Each row of this table is followed by its label. One hidden rule gives the labels. It looks at one to three of the table's principal directions, none of them among the few with the most spread.
1.8/0.6/-2.3/-2.2/1.5/-0.6/0.7/1.3/0.1/-0.6/1.1/2.7/0.6/-1.3/0.8/-1.2/-1.8/-1.1/-0.1/0.2/-1.0/0.7/-1.4/-0.2/0.0/1.1/-2.0/-0.8/-1.2/-0.2/-3.3/1.8/0.6 6
1.8/-0.2/-1.6/-2.2/0.6/-1.3/0.6/0.6/0.1/-0.7/0.7/2.1/0.6/-1.2/0.9/-0.6/-1.8/-1.2/-0.2/0.3/-0.8/0.5/-1.5/0.1/0.3/1.3/-1.4/-0.5/-0.6/0.0/-2.7/2.1/0.7 6
-0.1/-0.2/-2.4/0.8/0.4/-2.2/-0.1/0.2/-1.2/-0.3/0.5/2.0/0.6/0.1/1.3/-1.6/-0.5/0.3/0.1/0.3/-0.4/-0.3/-0.1/-1.3/0.7/-0.3/0.5/-0.1/0.7/-0.1/-1.9/0.7/-0.2 3
-0.8/-0.6/0.0/1.7/-1.2/-2.7/0.2/-0.9/-0.3/0.2/-0.6/-0.2/-0.6/1.3/0.4/-0.4/-0.5/-0.4/1.2/-0.2/0.8/-0.8/0.3/0.1/0.4/-1.3/1.4/1.5/-0.2/1.1/1.6/-1.1/-0.7 4
0.7/0.0/1.8/-0.5/-1.3/5.2/-1.1/-0.7/0.0/0.4/-0.1/0.3/-0.5/-0.4/-0.3/0.8/0.9/0.7/-1.6/0.6/-0.3/0.8/1.3/-1.3/0.6/2.6/1.5/-1.8/1.3/-1.1/-0.6/0.5/0.0 2
-0.2/-0.5/-0.1/-0.5/-0.6/0.2/-0.3/-0.4/0.1/1.1/-0.2/-2.9/-0.2/1.7/0.2/0.4/0.9/1.0/1.0/-1.1/0.7/-0.7/2.7/-1.2/0.7/-1.8/1.0/2.3/1.1/-1.4/0.9/-1.6/-1.9 4
0.3/-0.4/2.5/-1.0/-2.0/4.1/-0.8/-1.4/-0.6/0.4/-0.8/-1.2/0.7/-0.3/-0.9/1.9/0.9/0.8/-1.5/0.8/0.6/0.9/1.4/0.1/-0.5/1.8/2.3/-1.1/1.2/-0.3/0.6/0.8/0.7 6
1.3/0.1/-0.7/1.4/-0.2/-0.9/-0.3/0.1/-0.2/1.0/0.2/1.0/-1.3/0.6/0.5/-1.6/-1.6/-1.1/1.1/-0.9/-0.4/-0.2/0.8/-2.0/0.3/-1.0/0.6/1.6/1.1/-0.1/-1.0/-1.2/-0.2 1
-0.3/0.8/-2.6/-1.1/1.9/-2.2/-0.2/1.4/-0.2/0.6/0.4/-1.3/0.5/0.8/1.1/-0.9/0.1/1.0/1.9/-1.5/-1.3/-0.7/1.1/-1.3/-0.5/-2.2/-1.1/1.8/0.9/-1.6/-1.4/-0.7/-1.4 0
0.4/-1.0/2.6/-1.3/-2.2/1.9/-0.2/-0.9/0.6/0.7/-1.0/-2.5/0.0/0.8/0.7/2.1/0.6/-0.1/-0.9/-1.0/0.7/0.6/1.1/-0.3/0.7/1.6/1.6/-0.5/3.2/-0.9/0.7/0.3/0.2 1
-2.7/0.3/4.4/5.2/-2.1/-0.1/0.1/-1.4/2.0/-0.1/-0.6/0.3/-4.5/1.4/-0.4/-0.1/0.7/-2.0/-0.1/-0.4/0.9/-1.0/-1.4/1.3/1.3/-0.5/1.2/-1.0/-0.7/2.3/4.7/-2.8/0.1 6
0.5/-0.6/1.6/-0.2/-2.1/1.6/-0.7/-1.3/0.0/-0.2/-0.1/1.0/-0.9/-0.2/0.6/0.5/-0.1/-0.4/-1.1/0.5/-0.1/0.1/0.0/-0.5/1.2/2.1/1.6/-1.3/1.0/0.1/-0.3/0.9/0.1 0
-0.4/-0.4/-1.3/-1.7/0.0/-1.8/0.4/-0.2/-0.8/-0.8/-0.3/-0.1/2.2/-0.4/0.5/0.8/0.0/0.7/0.2/0.8/-0.1/0.1/-0.6/1.1/-0.7/0.5/-0.1/-0.1/-0.5/0.3/-0.3/1.8/0.2 3
-1.4/-0.6/1.6/0.8/-1.8/-0.5/0.1/-0.9/0.5/0.4/-0.9/-1.4/-0.7/1.5/1.1/0.9/0.8/-0.2/0.2/-0.7/0.4/-0.3/0.7/-0.2/0.8/0.3/1.7/-0.1/2.0/-0.2/1.8/-0.6/-0.5 0
-1.9/-0.2/2.8/2.1/-1.9/0.4/0.2/-1.0/1.4/-0.1/-0.6/-1.5/-2.1/1.2/0.2/1.1/1.1/-0.5/-0.7/-0.6/1.2/-0.4/-0.4/1.2/1.2/0.0/0.9/-0.9/0.5/0.8/3.4/-1.3/-0.2 4
0.3/-0.5/0.5/1.4/-1.6/-0.4/-0.9/-0.8/-0.1/1.9/-0.7/-2.2/-1.3/2.2/0.9/-0.3/-0.1/0.1/1.8/-1.7/-0.1/-0.7/3.0/-2.7/0.7/-1.6/2.3/3.0/3.1/-1.2/0.9/-2.4/-1.6 2
-0.3/-0.2/1.5/3.2/-1.3/-2.1/0.1/-0.6/1.1/0.8/-0.4/-0.1/-2.9/1.7/0.4/-0.9/-0.8/-1.8/1.6/-1.2/0.1/-1.0/0.2/-0.8/0.9/-1.4/0.8/2.0/0.5/0.9/2.2/-2.6/-0.8 1
-0.8/1.3/-1.4/0.4/2.7/-1.3/-0.2/1.6/0.3/-0.6/0.8/1.7/-0.4/-0.9/0.1/-1.4/0.2/0.3/0.7/0.0/-1.9/-0.5/-1.7/0.1/-0.5/-0.4/-2.3/-0.8/-1.3/0.0/-1.2/0.0/-0.1 5
0.4/-1.5/0.3/3.1/-3.1/-0.8/-0.1/-1.9/-0.7/0.5/-0.7/1.1/-1.1/1.7/0.8/-0.8/-0.7/-0.9/0.2/0.4/1.4/-0.4/1.4/-1.7/1.9/0.2/3.1/1.3/1.3/0.8/1.4/-1.0/-0.8 5
-0.6/1.1/1.7/-1.1/0.0/3.5/-0.3/0.3/1.2/-2.1/0.5/2.2/-0.8/-2.3/-0.2/1.3/0.8/0.1/-2.5/1.6/-1.1/0.6/-3.5/2.5/0.2/4.1/-2.0/-4.7/-2.3/0.7/0.1/2.5/1.1 5
0.5/0.3/-1.8/-0.5/1.1/-0.6/0.1/0.5/-0.9/0.7/0.2/-1.1/1.3/0.1/-0.6/-0.4/-0.3/0.7/0.9/-0.3/0.1/0.1/1.4/-0.6/-1.2/-2.0/-0.2/1.9/0.0/-0.7/-0.7/-0.5/-0.2 1
-1.7/0.9/-0.4/2.9/-0.2/-0.8/0.4/0.2/0.4/0.3/-0.2/-1.3/-1.1/1.5/0.2/-0.3/0.5/0.0/0.8/-0.7/0.5/-0.4/0.5/0.1/-0.1/-2.1/-0.1/1.2/0.0/0.1/2.6/-2.1/-0.7 5
-0.6/1.5/-1.2/0.4/1.4/0.3/0.1/0.8/-0.2/0.2/0.1/-1.8/0.6/-0.1/-1.3/0.2/0.2/1.0/1.0/0.0/-0.2/0.0/0.5/1.0/-2.2/-2.4/-1.4/1.7/-1.8/-0.1/1.4/-1.2/-0.1 2
-0.4/-0.5/0.7/1.4/-0.6/-0.1/-0.9/-0.6/0.2/0.5/0.3/1.3/-2.0/0.8/1.0/-1.3/0.5/-0.2/0.1/-0.5/-0.5/-1.0/0.8/-2.1/2.0/0.2/1.5/-0.3/1.5/-0.6/-0.8/-0.9/-1.1 0
-0.4/0.4/-1.0/-1.4/1.9/-0.5/-0.2/0.9/-0.4/0.3/0.2/-1.8/1.4/-0.2/-0.7/0.2/0.8/1.3/0.8/-0.4/-0.5/-0.2/0.8/0.1/-1.3/-1.7/-0.9/1.0/-0.2/-0.9/-0.6/-0.3/-0.3 0
2.1/-1.3/-0.5/-3.9/0.6/-0.5/0.2/0.1/-0.7/-0.9/0.6/1.3/2.4/-2.2/0.1/0.7/-0.8/-0.3/-1.6/1.0/-0.4/0.7/-1.4/0.6/0.1/2.2/-0.9/-1.4/0.2/-0.2/-3.4/3.5/1.6 5
0.1/-0.6/0.5/-1.5/0.1/0.7/0.4/-0.2/-0.2/0.4/-0.1/-1.8/1.3/0.0/-0.7/0.9/0.6/0.4/-0.7/-0.2/1.3/0.4/1.0/0.4/-0.3/-0.7/0.4/0.2/0.6/-0.5/-0.2/0.2/0.5 6
-0.2/-0.6/-0.6/0.7/-0.5/-0.6/0.5/-0.5/-1.0/0.4/-0.8/-1.3/1.5/0.9/-0.7/0.3/0.1/0.6/0.3/0.2/1.8/0.3/1.3/0.2/-0.8/-1.4/1.2/1.4/0.0/0.5/1.3/-0.7/0.0 2
2.6/-0.9/-2.0/-4.7/1.1/0.5/0.1/0.5/-1.4/-0.3/0.4/0.3/3.8/-1.9/-0.1/0.7/-0.8/0.7/-1.0/0.8/-0.5/1.2/0.3/-0.4/-0.9/1.6/-0.6/-0.3/0.7/-1.2/-4.1/3.3/1.1 5
0.3/-1.0/2.1/0.9/-0.9/0.0/0.6/-0.7/0.7/-0.2/-0.2/0.5/-0.8/-0.1/-0.7/0.3/-0.1/-1.5/-0.9/0.2/1.2/0.1/-0.9/0.9/1.0/0.7/0.3/-0.6/-0.4/1.2/1.0/-0.2/0.8 1
1.5/-1.0/-0.6/-2.7/-0.4/-0.8/0.9/-0.3/-0.7/-0.8/-0.3/1.0/2.5/-1.2/0.1/0.9/-1.2/-0.6/-0.8/1.1/0.4/1.1/-1.1/1.1/-0.5/2.0/-0.1/-0.7/-0.4/0.7/-1.5/2.8/1.4 2
-0.5/0.0/1.1/1.8/-1.6/-0.5/-0.1/-0.7/0.4/0.7/-0.6/-0.3/-1.5/1.4/0.9/-0.3/-0.3/-0.8/0.7/-0.9/0.1/-0.2/0.7/-1.0/0.5/-0.3/1.5/0.7/1.7/0.1/1.2/-1.3/-0.4 4
-2.1/0.5/1.6/0.9/-0.2/0.8/0.2/-0.1/1.2/0.8/-0.6/-4.1/-0.9/1.6/-0.5/1.4/2.0/0.8/0.7/-1.3/0.6/-0.6/1.5/0.6/-0.3/-2.1/-0.1/1.3/0.6/-0.9/3.4/-2.4/-1.1 2
-1.9/0.9/-0.2/3.3/0.4/-1.1/-0.5/0.0/-0.3/-0.2/0.0/0.7/-1.4/0.5/-0.3/-1.1/0.5/0.5/0.7/0.2/-0.2/-0.9/-0.5/0.2/-0.3/-1.6/0.2/0.0/-1.0/1.0/1.6/-1.6/-0.4 3
-0.3/0.9/-0.2/-2.0/1.8/1.2/-0.2/1.1/-0.1/-0.6/0.2/-0.3/1.4/-1.5/-0.6/0.9/0.7/1.1/-0.6/0.4/-1.0/0.6/-1.0/1.1/-1.6/0.8/-1.5/-1.6/-0.6/-0.4/-1.1/1.3/0.8 3
0.6/-0.5/2.2/-0.6/-0.7/2.1/-0.4/-0.4/0.3/0.4/-0.4/-0.7/-0.2/-0.3/-0.6/0.9/0.3/-0.2/-0.9/-0.2/0.3/0.5/0.4/-0.1/0.0/1.0/0.8/-0.8/1.1/-0.2/0.0/0.1/0.6 1
1.3/-0.8/0.0/0.6/-2.3/0.8/-1.2/-1.4/-0.5/1.9/-0.4/-0.8/-1.5/2.1/1.2/-0.8/-0.6/0.1/1.6/-1.1/0.0/-0.7/3.8/-3.6/1.4/-0.8/3.1/3.0/2.6/-1.6/-0.3/-1.8/-2.2 6
2.7/-1.8/-1.6/-3.3/-1.7/-0.6/-0.4/-0.8/-1.3/0.3/-0.1/0.4/1.9/0.0/1.7/0.3/-1.6/0.2/-0.1/0.1/0.1/0.5/1.3/-1.7/1.0/1.8/1.6/0.8/2.2/-1.0/-3.0/2.4/-0.4 0
-0.5/0.7/1.3/-2.2/1.2/4.7/-1.1/0.2/-0.6/0.4/0.2/-1.7/1.3/-1.1/-1.6/1.2/2.1/2.2/-1.7/0.3/0.0/0.7/1.5/0.0/-1.2/0.3/0.5/-1.9/0.6/-1.5/-1.3/0.5/0.6 4
0.4/-1.4/1.1/1.8/-2.3/0.2/0.3/-1.3/0.1/0.5/-0.3/-0.1/-1.1/1.4/0.4/-0.2/-0.2/-1.0/-0.8/-0.3/1.9/-0.1/1.1/-1.0/2.1/0.0/2.0/0.5/1.4/0.3/1.1/-1.0/-0.3 2
-1.4/-0.4/1.0/-0.5/0.4/-1.1/0.6/0.3/1.0/0.9/-0.7/-3.5/0.4/1.6/0.2/1.1/1.6/0.3/0.9/-1.7/0.4/-0.4/1.3/0.0/0.1/-1.4/0.0/1.1/1.9/-1.2/1.6/-1.4/-0.8 5
0.5/-0.4/0.3/0.6/-1.3/-0.1/-0.3/-0.7/-0.2/-0.6/-0.1/2.2/-0.6/-0.5/0.7/-0.2/-0.8/-0.6/-0.5/0.8/-0.5/0.0/-1.1/-0.2/0.7/2.0/0.7/-1.0/0.0/0.8/-0.3/1.1/0.3 5
-0.8/0.1/0.8/1.9/-1.4/-0.3/0.8/-0.6/0.8/-0.7/0.0/0.0/-1.6/0.7/-0.3/0.2/-0.4/-0.9/-0.6/0.2/2.1/-0.1/-1.1/2.1/0.7/-0.7/-0.1/-0.3/-2.2/1.9/2.9/-1.0/0.1 6
0.4/-0.2/-0.3/-2.5/0.9/0.3/-0.8/0.5/-0.6/1.0/-0.2/-2.5/1.6/0.1/0.3/0.8/0.7/1.4/0.5/-1.1/-0.8/0.2/1.8/-1.3/-0.9/-0.6/0.4/0.8/2.8/-2.0/-1.7/0.4/-0.2 0
2.1/-0.7/-1.9/-2.1/-0.1/0.3/-0.2/-0.2/-1.6/0.2/0.1/2.0/1.9/-0.6/0.5/-0.8/-1.4/0.2/0.0/0.7/0.1/0.8/0.9/-1.5/-0.1/1.3/1.2/0.0/0.4/-0.3/-3.3/1.8/0.2 4
1.4/0.3/-3.4/-0.3/2.4/-2.6/0.0/1.1/-1.6/0.6/0.4/1.9/1.4/-0.2/-0.3/-2.5/-1.7/0.2/2.3/0.0/-0.6/-0.2/0.7/-1.5/-1.5/-2.0/-0.4/2.4/-1.2/0.2/-2.7/-0.5/-0.4 6
3.2/-0.6/-0.7/-3.1/1.6/0.4/0.7/1.0/0.2/-1.0/1.3/3.6/0.8/-2.6/-0.4/-0.8/-1.9/-1.8/-1.7/0.7/-0.3/1.1/-2.3/0.4/0.7/2.5/-2.2/-2.0/-1.4/0.4/-4.4/2.8/1.8 1
-1.3/-0.1/1.7/-0.4/0.2/0.9/-0.3/-0.2/0.6/-0.3/-0.2/-1.8/-0.1/-0.2/-0.9/1.4/1.7/0.9/-0.6/0.1/0.2/-0.4/-0.2/1.3/0.0/0.0/-0.4/-0.7/-0.4/-0.1/1.6/-0.2/-0.1 5
-1.4/-0.5/0.4/1.8/-0.1/-1.6/0.1/-0.3/0.0/0.3/-0.1/-0.4/-0.5/1.0/0.5/-0.5/1.0/0.0/0.2/-0.6/0.2/-0.7/0.5/-0.8/1.0/-1.0/0.9/0.2/1.5/-0.2/0.7/-1.0/-0.4 3
-0.6/0.0/0.3/0.6/0.0/0.1/-0.7/-0.4/-0.1/0.2/0.4/0.6/-1.1/0.3/0.2/-0.8/0.6/0.3/0.2/0.0/-0.5/-0.8/0.7/-1.0/0.9/-0.4/0.8/0.1/0.2/-0.5/-0.5/-0.6/-0.8 0
-0.3/0.4/-1.1/0.2/0.7/1.5/-0.4/0.1/-1.1/-1.0/0.7/2.7/0.8/-1.5/-0.2/-0.7/0.5/0.8/-1.7/1.7/-0.6/0.4/-1.0/-0.1/0.1/1.5/-0.2/-2.4/-0.8/0.1/-1.7/1.7/0.7 3
-0.7/0.0/-0.3/-0.1/0.8/-1.0/-0.6/0.4/0.2/-0.3/0.4/-0.2/-0.3/-0.1/0.5/-0.1/0.8/0.8/0.2/-0.2/-1.1/-0.9/-0.4/-0.2/0.5/-0.3/-0.7/-0.1/0.3/-0.6/-0.3/0.0/-0.7 5
0.2/1.5/-3.0/0.0/2.4/-2.8/0.7/1.5/-0.2/-1.0/1.2/3.2/0.0/-1.3/0.4/-2.1/-1.8/-0.9/0.9/0.4/-1.5/-0.1/-2.4/0.6/-1.0/-0.7/-2.6/-0.2/-2.6/0.9/-2.1/0.9/0.7 4
1.7/0.2/-1.8/-0.7/2.5/-0.7/0.4/1.3/-0.5/-0.2/1.1/2.0/0.9/-1.6/-1.0/-1.5/-1.1/-0.7/-0.2/0.4/-0.5/0.4/-0.8/-0.3/-0.5/-0.6/-1.9/0.2/-1.2/0.1/-2.8/0.6/1.1 2
0.8/0.7/-1.6/-0.3/-0.4/0.9/-0.2/-0.1/-1.1/0.9/-0.2/-0.6/0.9/0.5/0.0/-0.3/-0.9/0.6/0.8/-0.1/0.3/0.6/1.9/-1.0/-1.3/-1.2/1.0/1.7/0.3/-0.5/-0.5/-0.4/-0.2 6
-1.7/0.7/1.1/2.9/-2.7/-0.3/0.4/-0.9/1.0/-1.0/-0.6/0.8/-2.2/0.8/1.3/0.6/-0.4/-1.0/-0.4/0.3/0.4/0.0/-1.9/1.5/0.7/1.3/0.4/-1.4/-0.6/1.7/3.2/-0.1/0.1 3
-0.3/-0.6/1.1/-0.5/-0.8/2.4/-0.3/-0.5/-0.1/-1.3/0.0/0.7/0.5/-1.1/-0.5/1.2/1.1/0.9/-2.5/1.4/1.0/0.4/-1.3/1.5/0.9/2.5/0.0/-3.0/-0.8/0.6/0.4/1.7/0.6 5
0.6/-1.1/-0.8/0.9/-1.8/-0.3/-0.2/-1.2/-1.2/1.8/-1.0/-2.5/0.8/2.3/0.1/0.0/-0.1/0.8/1.6/-0.6/1.4/-0.2/3.9/-2.2/0.0/-2.1/2.9/3.8/2.0/-0.9/1.2/-1.9/-1.5 2
1.1/-1.6/3.0/-2.2/-0.6/1.6/0.0/-0.3/0.7/1.1/-0.7/-2.4/0.5/0.3/-0.5/1.6/0.8/-0.4/-0.8/-1.2/0.8/0.5/1.3/-0.6/0.6/1.0/1.0/-0.3/2.8/-1.1/-0.4/0.0/0.5 1
0.6/0.7/-1.3/-2.6/2.0/1.6/-0.6/1.2/-1.0/-0.1/0.3/-0.3/2.3/-1.4/-0.4/0.4/0.3/1.7/-0.8/0.2/-0.7/0.9/0.0/0.0/-1.6/0.5/-0.8/-1.3/0.6/-1.0/-2.7/1.6/0.9 0
1.0/1.3/0.0/-1.4/2.7/3.5/-0.8/1.5/-0.1/0.5/0.8/0.7/0.4/-1.7/-1.2/-0.6/0.7/0.7/-0.4/0.0/-1.9/0.7/0.4/-1.3/-1.3/0.7/-1.4/-1.1/0.2/-1.6/-2.8/0.2/0.5 2
Which label does each new row get?
-1.7/-0.1/1.0/3.7/-3.5/-2.2/-0.4/-1.8/0.8/0.0/-0.6/-0.9/-3.4/2.5/1.5/0.0/-0.4/-0.5/1.4/-0.6/0.8/-1.7/0.2/0.3/1.6/-1.4/1.8/1.9/-0.3/1.3/4.4/-2.3/-1.9 -> 0
1.1/1.3/-2.3/-2.8/3.0/0.0/0.4/2.0/-0.5/-0.7/0.5/0.6/2.5/-2.2/-0.8/0.2/-0.8/0.6/0.3/0.6/-1.6/0.9/-1.6/1.2/-2.7/0.4/-3.1/-0.3/-1.8/-0.2/-2.2/1.9/1.2 -> 2
0.9/0.4/1.1/-0.4/-0.4/2.2/-0.2/0.1/0.3/-0.2/-0.1/0.6/-0.4/-0.8/-0.4/0.5/-0.5/-0.5/-1.0/0.2/0.0/0.8/-0.8/0.5/-0.4/1.5/-0.2/-1.4/-0.1/0.4/-0.2/0.6/1.0 -> 1
0.3/-0.7/0.2/0.2/-0.6/0.9/-0.1/-0.3/-0.2/0.5/-0.2/-0.3/0.2/0.6/0.2/0.0/0.4/0.3/-0.5/-0.2/0.9/0.2/1.1/-1.0/0.8/0.3/1.1/-0.1/1.3/-0.5/-0.1/-0.3/-0.3 -> 5
0.1/-0.6/-1.2/-0.4/0.2/-1.8/-0.6/-0.2/-0.9/0.2/0.1/0.3/0.5/0.4/0.6/-0.7/-0.2/0.7/0.8/-0.1/-0.1/-0.7/0.8/-1.0/0.3/-0.7/0.9/0.9/0.5/-0.2/-1.1/0.1/-0.8 -> 0
-1.1/-0.3/0.6/2.9/-0.4/-3.0/0.3/-0.3/0.8/1.2/-0.1/-1.7/-2.2/2.3/0.5/-1.1/0.0/-1.0/1.6/-2.0/0.9/-1.3/1.3/-1.0/1.0/-3.5/0.9/2.6/1.3/0.1/1.9/-3.3/-1.1 -> 6
0.4/-0.4/0.2/-0.8/-0.2/0.5/-0.4/0.0/-0.2/0.8/-0.3/-1.3/0.4/0.5/0.6/0.4/0.3/0.4/0.1/-0.9/-0.4/0.2/1.3/-1.4/0.1/0.1/0.8/0.4/2.5/-1.3/-0.8/0.0/-0.2 -> 5
-1.1/0.4/1.3/1.1/-0.6/0.3/-0.2/-0.1/1.0/-0.1/-0.2/-1.0/-1.6/0.6/0.3/0.5/0.7/0.0/0.1/-0.5/-0.2/-0.5/-0.4/0.5/0.5/0.0/-0.2/-0.2/0.1/0.1/1.9/-0.9/-0.5 -> 5
-0.3/-0.6/-0.4/-0.2/1.7/-3.0/0.8/1.0/0.8/-1.0/0.7/1.1/0.2/-0.9/0.4/-0.4/0.2/-0.9/-0.5/-0.1/-0.7/-0.4/-2.4/0.8/0.9/0.4/-2.3/-1.1/-0.2/0.3/-0.9/1.0/0.7 -> 5
1.5/-0.7/1.4/-2.5/-0.8/3.2/-0.5/-0.5/-0.2/1.6/-0.5/-3.2/1.1/0.5/-0.6/1.5/0.6/0.7/-0.3/-0.9/0.6/0.7/3.2/-1.4/-0.3/0.0/1.6/1.1/2.7/-2.1/-0.7/-0.2/-0.1 -> 1
0.5/-0.1/0.1/2.6/-1.2/-1.5/0.0/-0.8/0.3/-0.1/0.2/1.3/-2.1/0.3/0.0/-0.9/-1.4/-1.4/0.8/0.3/0.1/-0.8/-0.6/0.0/0.7/-0.8/0.1/1.6/-1.4/1.4/1.5/-1.2/-0.3 -> 2
0.6/0.4/0.3/-0.1/0.1/1.3/0.4/0.2/0.0/-1.2/0.1/2.1/0.4/-1.7/-0.8/0.3/-0.6/-0.6/-1.4/1.4/0.0/0.9/-2.2/1.6/-0.6/2.0/-1.1/-2.1/-1.9/1.4/-0.2/1.6/1.6 -> 2
-1.4/0.5/-2.6/-0.5/2.3/-3.5/0.5/1.1/-0.7/0.4/0.0/-2.0/1.9/0.7/0.1/-0.4/0.7/1.3/2.0/-0.7/-0.6/-0.7/0.9/-0.1/-1.5/-3.2/-1.0/2.3/0.1/-0.9/-0.1/-0.7/-0.7 -> 3
0.7/0.8/1.1/-0.8/-0.2/4.3/-0.9/0.0/0.3/-1.0/0.7/2.3/-1.0/-1.9/-0.5/0.3/0.1/0.2/-2.2/1.3/-0.5/0.7/-1.4/0.7/0.4/2.9/-0.6/-3.3/-1.5/0.2/-1.1/1.5/0.8 -> 6
-0.5/-0.1/0.2/2.5/-0.9/-1.3/0.1/-0.7/0.0/0.0/0.0/0.7/-1.3/0.7/0.0/-0.8/-0.4/-0.7/0.4/0.2/0.5/-0.6/0.0/-0.1/0.5/-1.1/0.7/0.9/-0.7/1.0/1.4/-1.1/-0.2 -> 2
1.1/0.6/-1.2/-1.7/2.6/-0.7/1.0/1.7/0.5/-0.4/0.8/1.9/0.8/-1.5/-0.3/-1.0/-1.0/-1.2/0.0/-0.1/-0.9/0.7/-1.7/0.3/-0.7/0.5/-2.5/-0.9/-1.1/0.0/-2.6/1.1/1.2 -> 1
0.0/0.2/-0.5/-0.5/0.5/0.4/-0.7/0.4/-0.3/0.5/-0.1/-0.1/0.3/0.1/0.6/-0.2/0.5/0.9/0.6/-0.3/-1.3/-0.2/0.9/-1.5/-0.1/0.3/0.3/0.2/1.5/-1.3/-1.1/0.0/-0.7 -> 5
-0.9/-0.1/0.8/0.7/-2.0/-0.1/-0.1/-0.9/0.5/-0.7/-0.4/-0.1/-0.9/0.4/1.0/1.0/0.1/-0.1/-0.4/0.3/0.2/-0.2/-0.8/0.9/0.8/1.1/0.6/-0.7/0.0/0.6/1.8/0.5/-0.3 -> 3
0.9/-0.8/-1.1/-2.5/0.2/0.6/-1.2/-0.4/-1.8/1.2/-0.2/-1.3/2.2/0.2/0.2/0.1/0.5/2.0/0.7/-0.2/-0.5/-0.1/3.1/-2.4/-0.5/-0.5/2.1/1.5/2.3/-1.9/-2.5/0.5/-0.9 -> 0
2.2/0.0/-0.2/0.7/-0.5/0.6/-0.2/0.3/0.6/0.3/0.6/3.0/-2.0/-0.2/1.3/-1.7/-1.9/-1.9/-0.2/-0.6/-0.8/0.4/-0.5/-2.1/1.6/1.7/-0.1/-0.6/1.1/-0.2/-2.3/0.1/0.1 -> 1
1.0/0.2/0.5/-2.5/2.1/1.2/0.3/1.1/-0.1/-0.2/0.3/0.5/1.8/-2.0/-1.1/0.4/-0.1/-0.3/-1.1/0.2/-0.7/1.2/-1.1/0.7/-1.5/1.1/-1.4/-1.7/0.1/-0.3/-2.5/1.7/2.0 -> 1
-1.9/0.2/0.8/-0.6/0.2/0.8/-1.1/-0.3/-0.1/0.5/-0.4/-3.2/0.3/0.7/-0.3/1.3/2.3/2.3/0.7/-0.4/-0.7/-1.0/1.7/-0.1/-0.5/-1.1/0.6/0.8/0.9/-1.4/1.4/-0.9/-1.4 -> 3
-1.6/-1.1/3.0/1.0/-2.7/0.9/0.0/-1.7/0.6/0.6/-1.2/-3.7/-0.8/2.0/-0.3/2.0/1.6/0.5/-0.6/-0.7/2.4/-0.4/1.6/0.9/0.9/-0.8/2.4/0.5/1.3/0.3/3.9/-1.6/-0.6 -> 4
2.1/1.3/-0.9/-2.3/3.6/4.9/-0.9/1.8/-1.3/-0.6/1.2/3.6/2.0/-3.7/-2.3/-1.1/-0.1/0.9/-2.1/1.8/-1.5/1.7/-1.1/-0.4/-2.0/2.3/-1.8/-3.4/-1.5/-0.5/-5.0/2.3/2.2 -> 1
-2.1/0.3/0.0/3.3/0.7/-4.1/0.4/0.4/1.6/-0.2/0.4/0.1/-3.0/1.5/0.7/-1.4/0.4/-0.9/1.8/-1.2/-0.4/-2.0/-1.2/0.3/1.5/-2.4/-1.3/1.3/-1.1/0.8/2.4/-2.6/-1.6 -> 5
0.4/0.0/-1.3/1.2/-0.6/-0.9/-0.2/-0.3/-0.7/0.5/-0.2/0.5/-0.3/1.1/0.4/-1.1/-0.9/0.1/1.2/-0.2/0.7/-0.3/1.1/-1.1/0.1/-1.0/1.2/1.5/-0.1/0.4/0.2/-1.0/-0.9 -> 4
-1.9/0.0/-0.2/1.8/-0.8/-0.3/-0.3/-0.8/-0.8/-0.3/-0.3/0.1/-0.1/0.8/0.2/-0.2/0.9/1.0/-0.2/0.7/0.8/-0.5/0.3/0.3/0.3/-0.6/1.4/-0.5/-0.3/0.6/1.4/-0.4/-0.5 -> 0
-0.1/0.2/1.2/-0.4/-1.6/2.7/-0.8/-0.8/0.0/-0.8/-0.3/1.9/-0.6/-0.8/0.6/0.7/0.2/0.3/-1.2/1.2/-0.8/0.4/-0.9/0.1/0.5/3.4/0.9/-2.6/-0.1/0.2/-0.2/1.7/0.1 -> 3
-0.6/-1.5/0.4/-0.9/-1.3/-1.1/0.1/-1.2/-0.7/0.8/-1.2/-2.5/1.6/1.6/0.0/1.1/0.8/1.0/1.0/-0.2/1.6/-0.4/2.2/-0.2/0.0/-0.9/2.3/1.9/0.9/-0.2/1.4/-0.5/-1.1 -> 0
